In the rows, 128 means zero.
Rows swapped in pairs by one turn or mirror: which row each one swaps with
j886: [109 172 121 138 117 127 131 137 145 112 127  89 128 115 119 110 116]
j785: [106 134 131 126 109 134 131 103 142 173  90 109 103 118 125 117 127]
j933: [115 128 108 136 129 117 129  96 170 132 119 117 109  93 132 111 122]
j194: [ 99 174 150 158  95 123 146 126 148 120 124 113  97 114 132 116 107]
j159: [117 146 113 142 125 129 157 103 124 157 110 101 117 120  92 109 125]
j872: [110 146 124 137 119 127 117 115 137  98 112 143 114  97 112 125 118]
j993: [105 137 123 155 126 143 144 114 124 154 121 119 111 132 107 116  87]
j395: [102 148 140 160 120 130 129 125 154  95 125 121 134 111 111 121 129]
j543: [107 159 130 139 103 125 143 133 157 153 136 105 115 106  94 127 140]
j233: [ 95 162 124 166 116 125 130 120 153  92 103 126 113 116 105 116 122]
j151: [117 156 131 135 118 128 120  80 144 175  99 115 115 100 118 123 123]
j380: [ 99 146 118 144 106 127 128 102 141 174  95  90 123 113 110 127 134]
j775: [111 158 116 176 133 127 127 106 145 144  88 112 117 121  90 106 130]
j64: [101 160 130 136 109 125 147 104 148  89 104 112 107 114 113 117 128]
j797: [101 160 132 143  98 130 142 143 147 121 123  96 117 111 115  93 121]
j825: [109 159 137 138 105 113 106  99 163 121  97  96 113 112 129 136 118]
j427: [ 96 170 148 142  92 127 129  88 149 120  91 111 123 106 133 123 120]
j930: [106 139 138 131 112 117 130 124 141 164 108 134  92 102 132 134 122]
j122: [ 90 159 120 133 128 122 107  97 149 168 108 107 104 113 107 127 124]
j524: [119 173 145 152 129 147 162 114 159 125  97 118 133 108 127 126 113]
j620: [ 97 160 160 135 110 113 124 101 136 120 104  96 115 122 140 125 120]
j235: [103 156 133 149 126 126 111  93 138 156  94 144 120 102 128 137 118]
j426: [121 146 143 152 127 129 140 121 147 176 108 140 110 116 103 123 124]
j781: [ 93 159 143 139 125 126 144 115 145  94 129 112 109 117 124 104 127]
j437: [102 154 147 145 117 124 122  78 169 127 104 109 114 117 132 131  99]
j27: [114 137 114 143 127 139 158 115 137 159 115 119 108 140 104 114 122]
j718: [127 177 117 152 125 125 111 101 128 134 122 116 101 131 116 125 105]
j167: [135 124 118 153 126 134 125 110 129 143 122 111 127 110  98 120 103]
j331: [ 99 147 119 157 131 131 157 132 143 170 106 107 108 103 131 115 124]
j866: [109 152 123 154 118 141 174 113 129 146 113 128 122 117 134 130 128]
j379: [102 141 139 170 105 122 139  82 156 112 117 121 108 100 103 116 140]
j323: [112 135 118 170 128 135 152  96 137 155 124 117 121 105  93 108 123]
j383: [119 153 161 148 121 126 122 123 138 134 108  97 108 108 143 120  96]
j232: [121 139 124 159 125 152 141 115 139 156 120 136 132 116  94 115 124]
j104: [108 136 141 154 103 123  97 105 162 135 113  92 116 104 117 125 105]
j397: [ 73 139 127 140 125 125 134 123 141 106 123 125 105 106 125 115 112]
j211: [121 149 114 136 108 146 168 103 144 150 120 136 119 111 125 129 123]
j666: [108 148 167 157 125 128 124 124 164 108 116 103 112 105 125 124 124]

j331 is swapped with j194
j886 is swapped with j211
j426 is swapped with j666
j825 is swapped with j151

Rows swapped in pairs by one turn or mirror: which row each one swaps with
j5: [101 115 127 141 111 128 149 145 118 133 142 111 157 114 134 126 140 137]
j133: [155 109 134 126 136 125 118 116 137 128 149 142 102 115 128 134 134 114]
j169: [131 134 153 135 142 147 132 129 154 130 122 125 124 113 140 137 120 150]
j527: [103 117 130 140 115 123 149 143 118 133 147 109 153 114 131 129 138 142]
j353: [119 137 138 101 132 158 121 126 118 135 149 138 149 120 112 107 122 121]
j966: [125 134 139  94 129 141 121 132 122 127 148 144 157 124 119 108 130 121]
j617: [139 108 144 117 128 131 123 131  98 108 116 121 129 112 144 125 111 114]
j711: [145  95 113 141 149 118 129 146 121 106 132 131 116 127 138 131 136 126]
j415: [111 129 126 112 109 108 141 124 120 139 133 112 118 121 116 103 134 106]
j428: [128 135 157 133 129 139 136 125 151 130 124 120 122 112 135 140 125 153]
j635: [128  94 102 123 135 146 132 129 109 138 134 138 132 130 117 102 131 111]
j629: [103 130 123 116 133 132 163 157 122 124 133 141 119 133 124 150 116 129]
j717: [129 111 141 121 120 115 126 132 132 134 115  99 114 141 119 111 140 138]
j214: [110 125 115 131 135 157 131 122 135 162 138 141 122 129 120 128 139 152]
j102: [138 126 153 141 142 142 128 128 152 137 122 120 119 113 138 134 122 151]
j26: [139  97 117 113 129 112 125 136 119 100 127 130 122 136 130 121 141 112]
j570: [153 111 130 127 143 129 124 120 135 128 147 147  97 123 126 135 127 121]
j37: [128 113 111 155 149 134 143 153 120 117 142 140 126 106 141 129 110 120]
j398: [116 109 135 139 120 122 139 131 124 136 145  95 149 114 130 116 149 142]
j723: [136 108 144 110 122 130 120 125 101 112 117 118 142 118 147 131 120 115]
j472: [110 128  98 140 127 133 134 116 141 154 136 120 120 132 129 140 147 142]
j805: [122 124 128 100 142 133 149 142 115 119 120 141 107 110 115 100 123 121]
j752: [111 145 126 136 123 131 135 126 118 135 144 120 139  92 124 104 113 105]
j98: [120 140 120 136 148 134 136 144 119 137 154 139 126  91 137 120 104 117]
j69: [144 100 144 120 119 127 119 125 105 115 119 117 138 119 145 135 124 115]
j521: [124 113 109 156 150 137 139 156 119 124 142 143 126 104 144 133 115 124]
j526: [118 145 135 111 132 156 120 131 120 149 146 147 150 120 118 121 121 122]
j691: [120 110 112 127 127 146 140 131 126 139 126 131 132 132 107  86 131 109]
j279: [113 132  96 125 127 125 131 119 125 152 144 137 105 128 130 149 143 130]
j464: [128 131 135 132 141 119 119 125 154 138 147 121 116 112 124 114 151 152]
j63: [126 113 139 122 113 114 126 120 125 136 119  97 120 139 120 105 140 135]
j136: [144  94 115 147 148 121 134 146 123 111 134 132 113 127 139 133 133 125]
j662: [110 155 110 127 123 138 125 135 127 127 108 130 133 146 136 137 113 113]
j294: [114 141 135 114 132 158 123 127 125 153 144 138 152 122 115 120 115 131]
j469: [126 107 137 142 124 119 130 127 130 136 150 103 139 116 127 115 156 147]
j696: [140  99 114 149 156 131 138 149 124 115 140 136 114 118 142 137 123 124]
j934: [125 119 135 102 143 143 146 143 111 111 114 139 117 109 133 106 117 122]
j111: [128 112 136 140 127 118 127 126 138 133 149 104 140 114 128 115 157 148]
j926: [120 134 143 105 135 151 124 129 122 141 143 139 161 120 112 116 124 123]
j282: [111 156 106 121 129 137 122 132 133 120 114 126 117 142 136 145 117 118]
j533: [113 145 104 127 123 141 124 132 121 124 112 130 135 144 136 146 106 111]
j984: [126 128 125 120 142 123 152 138 140 140 144 149  89 124 116 129 124 119]
j619: [146 101 117 123 134 110 126 139 122 104 129 130 120 139 128 118 143 110]
j638: [111 149 120 115 112 120 147 111 140 124 131 127 109 102 130 132 144 121]
j349: [100 129 126 120 109 123 164 152 126 123 130 118 147 131 130 134 124 125]
j740: [124 134 135 119 140 161 126 132 124 161 143 140 142 124 119 126 120 143]
j859: [123 134 103 130 115 141 126 127 119 126 111 122 139 143 140 136 113 104]
j936: [118 110  94 131 118 143 126 118 108 131 118 133 132 136 131 115 127 101]
j534: [118 160 108 123 137 124 120 137 141 119 114 130 122 137 142 135 120 125]
j231: [114 152 108 129 137 131 121 134 129 123 109 127 129 140 139 148 112 118]
j438: [111 149 135 119 118 130 144 113 139 122 128 118 121  97 145 138 140 131]
j385: [132 128 134 130 142 114 121 127 146 141 150 116 118 116 121 116 157 147]

j534 is swapped with j966
j279 is swapped with j691
j26 is swapped with j464
j723 is swapped with j169
j472 is swapped with j635

